(in the rows, 128 means zero)
One turn sends every row of this set to another row. A few are shown first. Where does it send the rows asked after them?
q_820: [114 148 141 113 132 110 111 115 116 147 114 147 148 147]
q_68: [143 139 137 113 127 145 155 133 138 101  93  99 151 127]
q_145: [134 169 122 137 138 119 171 122 152 107 106 108 167 115]
q_6: [139 144 113 159  95 143 137 132 137 121 139 158 133  93]
q_77: [137 110 115 138 130 115 105 155 137 123 138 114 110 130]
q_671: [124 162 134 160 134 107 113 103 126 139 135 120 167 102]
q_685: [114 125 114 130 111  89 126 155 143 152  97 140 156 117]
q_761: [135 142 133 109 121 145 129 132 153 123 109 125 108 159]
q_98: [136 141 128 160 139 150 123 136 147 128 127 125 164 167]
q_674: [121 181 114 117 143 132 148 107 130 123 150 114 128 125]
q_341: [121 152 109 124 122 109 121 129 113 125 144 122 190 122]
q_882: [127 151 126 103 110  86 152 139 138 124  99 128 169 114]
q_425: [126 135 156 133 112 167 126 125 146 130 111 135 121 120]
q_663: [143 159 118 129 119 149 137 102 147 138 138 141 106 139]
q_19: [140 115 123 148 100 101 134 138 129 127 161 138 123 116]
q_880: [104 177 122 134 103 106 132 132 144 145 119 139 107 109]
q_365: [133 147  64 127 125 122 133 125 134 144 106 109 129 134]
q_470: [144 137  99 132  98 107 125 140 140 124 134 161 174 135]
q_553: [129 136 156 157 105 121 136 122 127 115 141 133 119  91]
q_989: [114 117 144 159 139  95 146 123 162 135 122 116 143 137]
q_254: [133 143 107 147 130 117 165 148 113 126 106 106 122  89]
q_423: [135 142 143 159 149 132 145 111 171 119  99 109 142 117]
q_973: [141 148  88 134 113 144 118 125 108 120 143 141 165 130]
q_4: [149 130 102 161 125 108 140 129 131  80 133 118 144 136]
q_115: [114 139  98 111 132 113 125 149 144 134  84 103 146 117]

q_989 goes to q_77
q_663 goes to q_341
q_68 goes to q_6
Now these:
q_145 goes to q_553
q_820 goes to q_98

